128 stands for zero in the data rows.
In each game, the first row plays the second. By how much does the first row win? 10 means about a draw, 20 a big win and 0 a big loss. Wins can go round in a circle. Each row has two weighted sums of its numbers, A and B, taken from their middle values. A row wins by its A times the other's B, less its B times the other's A.
109 129 138 124 109 139 114 113 134 143 137 134 124 143 149 137 142 130 112 148 110 131 149
118 125 136 110 116 130 104 136  97 120 150 129 138 137 141 113  96 131 129 105 136 132 117 >> 12
158 140 125  99 138  99 159 145 131  91 106 115 126 113 133 141 117 142 122 132 145 110 129
123 150 135 136 123 166 106  78 112 162 142 130 136 102 148 111 100 141  94 141  98 153 178 >> 10
149  83 124 104 113 168  98 161  99 104  98 178 170 203 173 134 198 167 145 173 144 112 148
124 129 137 114 106 126 130 130 134 121 117 133 134 152 137 144 148 125 119 143 133 118 138 >> 9
200  85  55 106 175 150 145 119 122 167  55 201 175 113 185 123 223 194 100 178  99 116 202
 99 108 147 116 116 164 155 151 137  91 137 133 135 144 167  94 110  86 146 103 146 112 102 >> 10
129 141 101 106 131 139 108 151  64  99 102 142 130 155 133 134 161 134 108 131 141 149 184
126 131 137 130 128 134 151 143 134 131  97 131 127 150 144 149 151 110 115 150 131 137 155 >> 6
137 142 125 137 128  89 154 114 156 145 111 109 117 123 120 154 150 110  88 141 107 150 173
134 139 118 167 156 114 176 124 140 134  99 133 117 121 103 136 154 100 125 113 131 143 120 >> 10
124 146  92 114 116 124 156 128 135 108 141 123 104 117 141 129 132 115 141 112 116 111 114
116 149 162 122 137 140 154 154 110  97  95 140 116 157 116 158 121 102 102 162 175 101 120 >> 10
131 159 104 125 134 107 168 128 124 123 107 122 113 110 118 130 123 100  99 113 125 138 146
157 131 134 137 149 116 160 121 138 135  94 140 145 107 122 127 132 128 114 123 130 136 136 >> 11
 98 149 107 119 123 125 109 149  79 108 133 122  94 161 117 142 133 109 119 120 147 134 144
149 102 169 157 157 121 151 147 159 108 126 123 153 140 118 131 119 115 141 155 131 129 116 >> 14
130 111 120  96 108 117 103 117 135 137 164 118 131 107 159  97  90 158 127 114 105 128 134
158 119 175 132 114 174  85 105 166 142 169 107 168 125 177 142 101 201 160 210  77 129 153 >> 16
133 144 120 158 156 119 174 132 119 126  96 147 117 129 104 141 139 102 125 114 143 127 112
137 116 146 126 135 129 112 142  97 105 120 141 139 149 138 133 125 137 128 133 144 132 130 >> 5
132 145 166 142 148 133 106 119 111 107 119 125 125 134  89 140 117 141 104 158 156 142 139
156 100 131 124 133 133 133 135 144 129 141 131 166 130 159 108 125 151 151 151 100 129 134 >> 12
125 125  84 134 121 102 155 125 176 127 138  99 102 115 132 129 170 113 143 108 100 132 140
149 121 172 132 130 132 122 129 112 130 108 150 165 139 122 124 114 138 124 129 148 140 114 >> 9
121 160  97 119 103 134 156 128 127 109 118 136 104 156 151 171 156 114 128 148 101 109 154
143 124 125 136 149  66 124 125 141 144 132 125 116 109  80 131 120 128 115 121 132 125 110 >> 7
108 142  93 123 111 138 163 122 144 108 142 115 105 113 149 132 135 107 146 110 109 118 130
167 154 141 189 156 145 141  96 139 158 124 120 151  75  90 115 112 151 166 106 113 169  98 >> 15
162 105 136 133 145  86 144 132 155 144 112 139 152 118 123 127 128 133 117 128 122 133 125
182 130 139 149 185 137 145 117 106 130  70 147 165  92  93 106 138 149  75 147 149 157 173 >> 3
 95 149 109 107 118 110 114 136  89 122 150 116  90 137 121 143 103 106 118 111 137 128 132
111 160 101 141 120 133 145  99 126 143 154 126 105 112 142 128 116 119 128 108  78 136 149 >> 14
 89 134 109 161 120 127 144 125 175 138 150 107  81 145 108 161 168  98 181 126 117 117  87
 83 125 138  95 122 110 116 153 108 104 141 112  93 149 122 132 108  86  93 126 160 111 133 >> 13
107 113 123 115 108 140 106 115 116 135 177 130 129 143 173 110 104 137 138 115  95 137 140
129 120 163  90 123 138  70 115  88 130 150 135 155  96 119  83  54 159 106 107 170 118  96 >> 10
 73 140 136 115 124 123 108 124  91 119 158 116  92 149 114 133  96  91  85 123 142 130 147
133 147 137 120 113 107 136 135 119 112 114 130 124 144 112 150 125 120 115 132 132 118 120 >> 9
131 135 148 116 109 140 103 131 104 117 128 125 141 133 112 105 103 138 127 116 157 127 117
151 117 181 125 117  94 108 155 131 146 102 133 156 162 107 162 128 130 113 154 146 128 121 >> 10
112  97 165  98 100 104 143 166 131 124 105 140 147 166 162 129 127  90 109 114 149 123 114
109 166 127 120 119 137 152 128 116 107 114 118 107 129 130 140 131 101 103 126 137 132 152 >> 9
113 157  94 124 118 146 158 116 131 115 138 122 101 116 149 132 124 112 150 106 110 118 124
 75 135 139 111 120 119 115 135 105 117 158 113  91 148 121 129 110  90  90 125 151 124 143 >> 9
134 135 141 129 134  95 137 120 136 148 128 115 119 129 131 156 113 119  80 152 100 146 171
144 159 141 130 129 118 129 127  95 115  97 121 133 132 108 149 139 129  98 131 144 152 155 >> 13
 67 137 128 124  94 198 166 139 140  77 140 115 100 143 167 102 136  72 165  89 157 102  85
142 126 124 137 159  94 174 138 133 120  93 143 121 104 104 124 133 102 110  96 159 131 102 >> 11
 72 129 134 110 122 118 114 139 104 112 158 115  95 149 126 125 109  83  89 123 150 128 140
124 114 124 131 116 158 121 153 139 116  99 132 129 167 127 145 184 137 165 154 154 107 102 >> 5
133 102 139  82  91 119  88 140 142 117 177 113 144 133 160 112  83 161 156 138 118 102 109
177  71 123 115 156 149 143  97 164 153 110 169 180  76 165  79 135 176 128 140 119  98 122 >> 10
123 134 114 163 134 121  88 129 100 162 130 139 126 150  98 144 162 135 140 122 115 169 141
160  89  82 100 142 114 143 113 128 187 105 164 164  79 165  72 142 141  84 102  98 129 169 >> 10
169 129  74 107 170 137 142 109 106 149 112 136 143  77 170  99 123 163  80 134  90 158 220
 78 135 117 105 124 138 107 142  83 100 151 118  92 148 130 122 114  97 103 118 156 121 138 >> 1
 79 170 123 186 105 142 135  82 159 172 159 104  93 121 107 147 138  96 144 116  81 164 131
179 101 142 176 159 113 130 130 158 154 123 125 176 116 109 124 140 154 168 140 106 165 123 >> 8
103 126 135 127 105 146 134 116 139 134 129 133 113 148 157 142 140 111 121 130 115 122 133
 94 142 105  93 133 120 119 169  81  83 129 121  90 157 118 138 120  99 118 117 171 106 127 >> 14
115 137 146 124 102 138 107 113 154 148 139 111 133 121 117 128 117 133 124 140 125 124 125
128 139 125 122 124 161  93 121  89 126 109 133 135 129 128 118 137 157 128 126 143 135 147 >> 10
143 107 122 125 133 151 102  97 133 184 126 149 157  88 137  94 115 166 128 133 119 116 125
112  90 162 129 145 105 115 136 159 158 162 131 132 132 132 132  94 112 130 143 128 110  98 >> 14
115 136 105 106 117 110 123 122 145 138 160 107  93 128 149 158 122 138 127 143 105 118 145
118  87 121  99 115 156 120 143 125  97 133 133 139 128 152  87 131 134 153  94 158 111  96 >> 12
121 144  96 123 121 127 150 117 137 112 142 120 106 110 135 133 128 117 134 114 108 115 129
168 128 149 138 140 110 143 139 135 116 101 121 150 130 123 138 136 138 120 150 129 146 143 >> 11
164 135 122 139 147 104 164 122 133 133  86 142 144  90 127 121 133 132 111 103 126 145 131
133 145 116 142 144 108 182 143 134 111  88 133 108 118 103 136 154  87 115  99 155 137 113 >> 7
155 155 119 152 136 142 132 100 143 134 145 118 140  85 120 117 100 165 164 116 102 140 107
132 118 134 137 132 110 148 112 139 139 119 140 138 110 131 108 122 112 110 102 125 139 127 >> 12
141 116 128 120 140 126 114 150 108 121 108 138 144 140 120 123 141 144 136 132 146 131 128
130 144 121 151 149 108 166 137 139 135  93 125 108 123 107 146 153 104 120 127 137 132 128 >> 11
119 166 155 131 123  95 119 134  92 124 116 119 114 149  84 160 102 109  99 119 150 135 117
138 147  94 112 125  89 120 112 126 132 147 115 109 102  97 127 114 144 112 123 117 124 136 >> 12
 92 133 116 153 116 150 120 107 134 138 146 134 104 128 115 132 148 109 150 118 126 126 104
138 141 121  97 116 105 139 138 142 122 131 120 122 127 157 152 114 139 109 158 107 120 166 >> 6
102 146 119 134 102 136 156 126 149 117 144 109 100 128 136 135 124  91 152 110 121 114  98
130 132 120 127 119  97 149 120 142 136 126 131 128 126 137 129 131 116 113 113 112 132 134 >> 6
145 123 116 102 132 119 114 140 113  99 119 137 132 133 127 126 136 155 132 126 143 112 124
142  90 112 134 160 113 163 160 130 163  76 159 143 137 147 130 168 103 116 137 129 139 154 >> 7
 88 126 136 102 118 112 112 140 108 106 151 113  91 141 113 129 108  88  88 121 155 119 135
142 166 114 177 150 150 140 105 142 123 107 121 105 107  89 159 161 150 164 140 132 138 101 >> 12
123 121 119 138 138 137 113 153  93 129  98 144 129 165 112 134 166 121 141 124 155 140 120
148  90 137 119 130 106 128 158 120 155  86 156 163 148 142 127 152 128 115 138 137 133 139 >> 8
 91 106 167  98  87 114 131 152 133 138 122 139 131 169 170 137 129  92 109 117 134 123 119
127 138 125 138 133 130 116  97 129 142 143 118 132 108 128 111 120 134 115 118 106 148 145 >> 7
115 123 121 137 130 127 142 139 144  99 157 109 115 130 124 132 119 120 172 129 126 109 100
 68 126 127 105 124 111 115 149 106 105 146 116  92 151 115 130 120  85  96 123 154 116 137 >> 11
129 141  88 103 119 119 165 148 140  84 126 117 103 116 141 131 134 110 150 110 136  89 103
149 110 122 104 114 136  82 114 127 149 162 121 158 119 170 105 107 176 131 138  90 150 161 >> 10
140 126 124 142 162 109 174 133 137 126  92 141 118 110 104 119 134  97 109  92 153 132 109
128 125 122 129 117 115 145 131 146 121 111 128 125 135 128 131 160 117 123 111 129 131 127 >> 14
127 123 156 125 126 126 109 130 121 130 124 121 136 125 115 113 105 130 119 120 156 130 113
149  94 110 150 176 141 123 120 133 179  98 162 151 130 124 137 175 151 112 179 116 141 168 >> 11
111 124 139 114 110 117 130 136 133 121 129 127 115 149 140 148 137 115 117 134 128 109 127
118 126 131 135 144 150 199 146 125  93  84 143 123 111 143 104 134  78 124  81 168 127  94 >> 14
132 136  99 139 140 111 175 130 148 118 107 132 106 111 117 129 149 102 134  99 127 125 109
101 131 115 127 104 142 125 125 145 123 154 128 105 150 147 144 146 121 147 136 111 108 121 >> 15
147 112 110 175 164  91 193 147 186 137  74 117 118 111  99 134 207  83 135 107 136 141 115
138 141 122 148 159 109 173 131 123 124  81 139 129 103 106 125 142 105 109  90 150 141 118 >> 11
187  84 144 119 124 120 139 142 148 119 128 140 198 131 181 109 125 163 153 139  87 134 138
128 138 127 139 105 159 110 118 130 129 120 129 131 143 115 135 162 145 155 145 128 120 117 >> 13
142  93 133 135 187 117 119 141 113 164 103 153 135 140 108 140 146 128  87 176 142 137 170
129 103 152  95 138  69 103 146 146 138 151 110 115 118 106 135  79 131 113 144 151 102 100 >> 1
 95 127 142 121 125 127 116 142  86 107 135 146 114 166 126 131 121  99 110 129 153 120 124
 75 128 119 109 123 119 115 151  91 101 147 118  86 157 120 136 125  89 104 119 157 114 136 >> 9
115 158  89 135 118 136 135 114 138 119 145 112  96 112 119 139 131 136 176 105 119 118  97
146 135 121 142 162 102 182 156 130 103  91 138 117 116 105 141 147 105 128 118 166 114 100 >> 7
 96 168  91 131 126 159 110 137  67 100 121 123  86 152 117 143 161 122 118 122 135 144 162
152 159 101 149 133 131 150 110 149 151 125 113 129 104 115 142 141 142 140 140  91 136 148 >> 11
140 117 177 156 126 128 109 112 136 164 110 142 161 136 123 124 131 135 119 123 121 164 134
165 134 168 171 167 176 102  82 140 149 110 135 166  83  71 106 121 177 125 165 148 137 119 >> 10
172 134 132 174 156 153 155 113 149 124 113 121 155  84 114 106 131 154 181 103 124 156  94
140 101 141  90  85 129  74 118 141 143 169 118 162 128 173 106  87 171 143 140  99 126 138 >> 7
142 101 151 141 147 115 124 115 173 137 148 123 140 102 135 114 101 144 154 122 128 124  79
138 138 125 160 162 113 174 136 126 125  97 132 124 118  98 142 144 102 126 114 138 130 115 >> 9
125 113 144  97 121 148 165 156 150  87 127 126 137 128 188 120 100 119 146 136 138 100 106
134 163  90 150 128 125 127 106 130 131 140 114 102 104  90 144 138 147 153 117 120 124 116 >> 10
123 131 114 130 132 130 106 151  91 122 116 131 125 149 106 132 144 130 149 111 149 136 110
124 160 111 109 122 134 114  96 119 130 146 104 112  88 129 111  95 145 104 109 116 128 149 >> 10
101 105 141 143 127 133 117 124 157 136 169 123 122 128 109 121 100 118 168 141 136  81  66
 76 131 139 101 120 108 116 136  99 110 155 110  94 144 117 129 106  88  86 120 154 117 140 >> 15
126 157 101 136 127 136 148 118 128 112 133 124 110 108 120 133 121 129 152 106 123 120 106
127 158 101 118  99 125 132 100 141 135 154 109 111 104 136 122 121 130 145  91 102 130 119 >> 11
104 146  89 128 118 110 145 104 134 143 151 111 103 106 130 129 124 115 114 103  93 138 144
 75 132 135 105 125 113 115 140 103 110 156 109  89 152 112 129 107  84  89 127 152 123 136 >> 12
148 117 176 131 128 120 123 144 127 121 102 137 160 142 126 126 115 136 123 127 156 136 110
141 131 121 159 159 108 177 134 140 123  96 138 115 119 101 141 153  99 126 113 135 132 116 >> 8
117 150 123 111 118 131 125 120 117 130 113 131 114 129 126 144 127 129 100 141 134 112 145
100 114 123 125 109 193 112 108  99 122 150 142 139 121 166  81 119 138 148  92 130 133 120 >> 15
162 157 146 169 134 137 124  93 155 149 131 101 153  74  91 110  93 164 159 107 117 153  98
143 118 118  70 126 102 129 153 131  98 133 120 132 121 156 125  97 152 126 142 145  88 117 >> 18
128 138 192 166 135 141 110 111 146 157 115 129 148 130  64 138 116 129 120 159 153 128 109
147 129 122 127 121 117 136 129 144 121 148 116 139 120 137 120 114 135 146 127 107 126 130 >> 6
100 118 133 100 126  66 105 148 126 124 141 103  93 150  87 143 127 100  85 135 152 115 133
119 124 121 116 127 124 108 115 141 148 156 116 111 124 144 141 116 145 129 159 104 122 135 >> 16
135 111 128 116 125 112 136 132 140 133 133 132 142 121 140 109 112 120 121 106 131 132 124
165 119 124 116 144 173  96  90  94 153 130 147 173  81 144  70 100 187 102 129 116 138 152 >> 10
134  93 153 135 139 123 124 109 169 144 148 125 143  97 141 115 103 143 153 120 122 129  84
126 161  88  94  94 113 168 157 129  86 109 125  99 152 156 164 155 113 135 133 129  80 131 >> 2
102 147 124 118 106 183 148 114 124 120 117 128 118 129 169 122 132 115 114 128 124 125 150
 89 145 117 132 105 131 135 130 121 118 143 120 100 149 123 138 125  93 143 115 135 104  98 >> 7
178  94 126 125 158 171 107 137  95 135  91 170 190 123 130  84 152 178 114 154 144 127 170
 89 122 129  85 124 101 120 168 104  82 140 113  93 154 115 130 110  84  95 124 171  97 120 >> 9
133 115 174 107 103  89 100 160 119 135 106 137 153 161 108 141 119 132 103 143 164 121 122
131 158 154 158 131 133 135 129 132 130 104 125 123 146 104 175 142 124 116 170 130 129 144 >> 11
130 114 145 101 117 124 115 143 114 120 141 128 150 146 157 107 112 134 131 120 125 130 129
150  99 118  79  97 115  85 136 146 136 169 110 155 127 179 106 101 173 146 132  96 122 145 >> 13
 81 148 106 112 129 142 108 135  67  94 143 132  92 151 119 131 121 109 112 116 148 118 147
112 124 111 127 111 131 151 138 160 114 154 104 123 129 150 115 126 107 151 123 110 116 125 >> 11
118 111 125 105 104 164  93 115 106 126 146 155 144 131 159  97 125 160 141 123 127 112 120
 99 158 111 137  94 160  97 104 128 142 158 105 103 114 104 127 125 140 172 106 125 122  86 >> 19
183 127 152 165 173 114 123 124 118 138 118 149 170 116  94 126 105 165 146 151 119 147 120
123 143  89 130 114 126 155 123 146 118 138 111 104 124 129 135 139 117 142 114 112 125 119 >> 6
153 152 115 109 137  60 159 137 132 112  96 112 111 114  98 155 121 117  86 117 137 130 142
123 129 137 158 150 137 171 108 137 149  96 140 134 101 123 109 140  99 117  92 126 155 118 >> 9
132 138 127 143 154 111 174 127 125 124  94 146 118 107 108 122 125 101 107  90 151 132 105
116 152 125 135 113 157 137 117 129 105 134 128 117 148 147 151 141 133 125 165 122 108 148 >> 13
 91 109  95 112 117 139 123 157 103  95 131 128 100 177 142 133 170 102 135 133 143 114 137
146 121 164 142 109 164 106 160  89 117  67 167 176 211 134 159 197 136 129 178 151 135 152 >> 12
124 153  92 127 116 126 148 121 126 117 143 119 103 118 131 132 122 115 139 110 110 117 124
130 109 200 135 109 140 146 163 144 127  93 138 167 179 160 150 144 105 123 161 134 137 131 >> 9
168 109 111 179 173 188 120  81 155 138 137 145 152  90 119 109 159 198 180 165 105 128 116
118 122 133 106 110 123 119 131 132 122 135 128 124 162 147 146 133 131 114 148 127 113 139 >> 12
177  50  99  84 162 121 122 145 132 170  94 187 186 112 186 103 164 181 105 159 115 104 167
138 138 123 154 161 117 175 138 130 122  95 135 120 116 102 136 145 100 132 116 147 135 117 >> 8
131 142 114 176 164 122 169 118 141 157  98 134 116 114 101 138 152 100 123 114 126 146 127
 79 133 131 102 125 114 111 140 100 108 151 112  95 149 121 127 105  89  90 120 149 117 140 >> 8
147 140 140 128 143 172 120 105  81 132  88 155 161  94 123  82 125 157  96 102 159 151 135
131 137 142 115 131 104 143 130 138 124 120 119 117 126 135 150 112 113  86 154 117 125 164 >> 10
146 188 124 124  59 170 159  93 144 142  91 123 152 103 165 119 126 129 134  92  90 152 143
 81 151 121 103 120 117 117 138  80 106 156 119  90 145 121 134  83  93  98 114 148 122 138 >> 11
148  75 150  92 136  90 140 164 167  88 155 122 141 129 156 124  91 142 174 132 149  85  55
127  93 163 113 112 125  99 117 150 133 172 139 153 152 127 125  98 137 128 175 119  89 121 >> 11
117 152  91 128 112 127 152 121 132 117 144 116 103 114 134 136 128 120 142 108 110 118 124
120 109 122 117 115 145 100 117 109 131 151 131 137 118 134  92 110 143 139  99 133 132 107 >> 11
116 137 159 146 142 142  96 145  87 111 129 114 139 135  89 111 105 122 128 114 166 154 117
149 111 138 124 126 143 106 101 164 145 145 114 149 100 128 107 123 166 124 163 107 126 149 >> 12
118 157  94 117  94 117 157 130 139 119 122 125 101 141 158 163 155 115 126 129 106 116 146
123 135 135 135 117 161  97 117 113 147 118 136 135 141 111 129 148 145 136 140 134 126 125 >> 10
109 131 106 125 109 147 140 125 147 111 153 119 115 129 149 124 126 124 167 109 112 113 102
116 128 145 128 126 113 144 139 127 103 148 116 122 136 135 128  98  98 125 124 126 132 127 >> 9
140 121 158 107 107 102 114 138 113 120 143 131 153 138 143 121  91 132 114 122 127 128 126
142  96 122 110 146 142  97 107 141 130 152 130 143  97 127  83 117 165 120 144 129 117 138 >> 11
 97 146 114 133 137 135 110 159  73 108 116 126 110 167 111 147 160 114 129 130 154 140 148
139 131 170 120 108 157 109 170  64 103  71 176 158 209 134 156 159 125 122 171 169 114 136 >> 10
124 132 114 178 135 167  94  90 105 172 125 140 136 134 119 122 178 155 149 116 108 170 139
 64 151 156 155 109 126 117 125 123 133 152 101  95 139  78 128 108  68 128  95 155 133  80 >> 7
 70 152 111 112 118 180 128 152  55  80 141 131  93 163 147 127 119  90 129 114 160 116 129
145 100 113 117 167 107  92 109 128 138 155 139 126  98  89 109 112 169 109 153 129 107 132 >> 13
138 110 136 109 117 115 127 143 123 123 127 136 150 145 145 116 118 129 124 123 135 123 128
129 138  90 130 117 117 153 130 154 117 134 112 104 114 128 136 149 116 146 114 106 116 126 >> 10
120 155  96 122 119 130 144 113 114 118 143 116 103 109 130 126 112 121 129 107 113 116 129
 73 130 127 103 119 130 115 140  95 100 156 112  91 149 133 123 114  90 101 114 157 121 135 >> 9
119 129 139 104 111 128 115 135 127 122 134 125 119 151 150 151 135 128 110 148 129 108 141
141 144 109 144 155 105 183 122 141 126  88 131 122  90 105 122 139 111 110  96 136 136 125 >> 5
107 144  89 121 120  96 136 115 130 137 155 107  92 109 121 133 118 111 107  96 104 134 145
120 161  97 102 115 127 149 132 108 102 142 123 102 116 133 131  97 121 131 115 127  97 118 >> 9
155 110 197 178 155 103 155 149 174 130 123 116 165 123  90 136  98 108 157 137 140 142  75
172 144 120 134 153 116 167 114 133 117  94 134 136  91 124 125 134 135 117 104 128 151 133 >> 10
147  89 124 124 110 169  97 163  91 110  97 180 168 198 171 133 204 166 152 176 135 114 156
 74 132 132 114 120 128 115 127 103 126 151 112  91 141 127 125 117  88  96 114 136 133 149 >> 11
171 148 123 105 110 123  84 120 109 134 157 121 157 119 121 134  89 187 126 165  93 125 160
129 158 152 167 135 146 133 119 137 142 112 125 121 145 116 168 147 126 115 168 116 146 154 >> 8
168  96 138 125 154 122  97  74 144 201 143 159 174  67 130  82  96 189 102 129  98 137 131
149 134  98 119 156 124 133 122 110 110 121 128 115 108 145 135 131 149 114 130 126 135 163 >> 9
115 125 172 136 123 133  85 125 102 153 125 129 144 139 108 128 102 136 112 132 151 142 124
114 147  93 123 119 141 161 121 137 112 144 116  99 117 145 124 130 109 140 104 111 119 129 >> 11
 85 161 107 139 109 127 107 111 109 134 168 121  86 139  99 157 106 123 160 128 121 106  87
120 147 129 136 117 124 124  95 160 163 150 111 114 126 148 160 125 141 124 162  80 141 160 >> 11
123 158  89 142 120 139 140 109 133 124 137 118 101 105 109 135 137 129 150 113 115 130 114
135 159 112 126 137 101 174 117 131 129 104 120 111 102 125 138 124 107  89 107 127 144 154 >> 10
125 150 126 180 157 137 171 106 130 153 101 143 127 115 113 139 147 102 123 106 112 163 133
121 115 142 111 109 117 109 136 118 116 141 122 143 137 140 107 108 124 124 103 138 127 118 >> 10
115 125 128 134 150 182 109  88 118 147 156 135 136  90 140  84 104 149 116 142 111 134 151
 84 139 144 101 126 114 116 147  95  99 154 117  92 151 119 133  91  88  86 122 161 107 128 >> 9
127 162  87 140 125 123 182 126 138 115 105 134  97 120 132 156 164 108 141 108 117 117 112
143 118 134 136 126 152 106 133 107 136 104 149 148 143 128 123 162 151 141 138 141 141 124 >> 10
139 136 124 135 130 132 110 118 111 132 117 132 138 134 123 134 152 152 130 133 118 147 143
154 124 134 132 128 144 116 132 116 121 107 141 157 144 129 130 154 159 140 138 136 142 136 >> 9
109 106 126 164 137 188 152 122 153 131 158 125 141 124 184 101 133 120 177 130  85 149 129
122 122 114 119 116 126 135 140 150 106 148 114 112 130 138 125 134 131 164 114 119 108  95 >> 15
153  47  92  90 206  89 106 150  86 181 114 156 158  74 132  49 107 140  74  80 149 157 167
126 127 156 171 123 124 137 108 183 157 122 118 135 116  79 132 148 105 137 132 123 135 101 >> 9
101 128 119 142 133 143  97 143  86 139 127 133 120 168 122 143 168 125 138 143 131 149 150
132 131 133 148 158 104 171 135 131 130  89 144 126 112  97 126 140  98 112  96 157 138 108 >> 13
104 165 110 149 108 161 155 101 120 135 120 124 111 119 155 123 148 113 116 106  98 158 161
109 115 141 110 133  92 109 158 102 108 128 129 111 166 104 142 128  99 106 136 153 114 125 >> 10
130 151 113 114 123 140 114 104 117 131 151 116 119 100 128 111 100 150 113 127 116 129 152
130 131 140 148 106 157 105 119 112 146 111 151 144 159 132 144 154 148 136 150 123 136 133 >> 11
172  94 152 130 136 121 121 131 152 144 112 132 179 112 130  98 126 149 138 122 126 148 122
142 129 120 125 126 125 120 178  94 111 100 137 137 167 128 150 151 132 146 146 146 125 127 >> 8
159 126 108 142 136 124 143 113 171 126 131 112 132  97 134 124 136 163 173 122  99 135 110
126 111 141 119 123 113 143 143 143 112 153 122 140 136 138 118 105 108 128 128 117 125 126 >> 7
142 123 131 132 160 100 176 140 127 121  78 140 119 110  97 124 132  93 111  93 166 123  97
144 109 140 112 142 120 120 160 109  93 115 136 142 152 133 128 132 139 126 139 157 122 120 >> 11
138 139 132 144 155 116 172 126 114 125  91 148 130 105 102 129 119 100 108  94 148 135 110
152 119 134 134 146 107 164 138 131 125  91 138 139 115 119 121 149 114 116 106 144 140 129 >> 13
141 134 118 169 162 104 166 131 139 140  95 144 120 116  96 138 152 101 120 116 134 138 123
111 150  90 128 112 148 164 121 138 106 138 117 107 114 148 131 133 110 148 109 112 118 119 >> 6
154 189 106 131 128 124 140  97 107 122 100 117 123  90 105 140 125 147  92 112 123 145 160
156 122 180 174 148 135 163 139 164 126 113 119 165 115 113 131 119 123 170 130 127 150  93 >> 11
121 123 146 127 133 110 144 146 135 105 144 114 126 137 124 129 101  97 125 128 127 133 124
129 145 129 130 113 137 133 118 145 113 130 124 120 149 139 157 150 130 128 164 115 106 146 >> 11
146  97 115 107 164 141 125 139 109 112 125 148 141 119 131  93 121 144 105 153 146  95 144
171 151 163 176 147 134 116  96 142 151 123 121 160  81  77 114  89 165 168 110 127 152  84 >> 8
 97 125 140  89 128  75 102 162 102  97 141 114  95 153  90 148  99  96  85 130 173  99 127
130 104 111  71 102 119 109 151 109  97 158 124 129 140 169 112  90 147 144 113 125  99 112 >> 11
120 170  91 146 121 159 137 102 125 122 143 113 106 103 115 130 131 136 158 112 113 129 116
145 110 135 129 136 101 160 128 161 138 108 135 142 107 128 117 135 121 121 108 126 131 117 >> 11
 85 130 128 130 133 150 132 164  96 102 122 133 100 171 130 140 152  90 135 126 160 125 127
161  86 117 127 108 128 121 119 181 174 155 132 170 108 163 102 119 167 183 121  78 130 106 >> 9
131 159 117 129 131  92 151 146 140 107 122 111  97 114  84 153 119 110 145 111 150 113  79
163 112 180 176 159 126 153 133 163 121 128 125 166 126 114 127 114 130 148 154 119 146 119 >> 3
150 162 178 146 144 122 155 130 121 113  75 131 139 128  98 158 127 119  83 155 147 153 155
124  68 191 126 126 147  85 156 114 145  93 172 181 184 124 128 159 130 110 177 167 115 128 >> 13
165 148 120 164 141 135 144 104 154 132 128 112 142  76 108 115 118 162 172 108 113 147  98
139  95 164 137 126 139 139 144 149 123  97 138 159 136 153 115 145 122 138 117 150 144 113 >> 7
138 133 126 146 144 113  92 148  93 149 104 137 129 152  99 152 154 151 132 145 140 153 147
158 151 122 182 143 138 136  81 170 159 126 109 145  68  96 113 131 163 166 110  94 168 110 >> 14
 96 104 111 127 119 132 137 140 164 129 153 124  97 151 142 143 150 106 165 126 122  95  93
123 128 151 109 118 103  92 125  96 130 149 134 136 134 118 114  77 137 111 112 137 130 114 >> 3
113 128 137 114 105 121 134 132 138 124 132 131 112 151 141 149 137 117 121 140 132 109 124
112 103 124 117 113 136 111 129 137 116 147 116 129 122 139  87 126 126 146  93 142 135 105 >> 9
155 131 135 139 141 117 142 110 157 135 123 126 129 107 127 137 121 149 139 135 116 131 120
162 143 111 147 136  77  92 135 102 176  93 146 132 147  80 171 170 156 114 150 118 153 155 >> 8
131  80 125  90 112 150  77 121 121 160 162 148 153 127 188  83 101 167 143 127 100 132 139
120 115 149 123 123 129 127 130 154 148 141 122 121 129 149 144 111 125 128 156 116 124 131 >> 13
150 107 168 120 130 115 131 157 132 115  96 137 162 139 128 123 128 135 128 130 157 130 113
140 137 177 152 101 115 120 137 137 157  97 136 157 169 134 170 152 123 119 164 117 156 148 >> 12
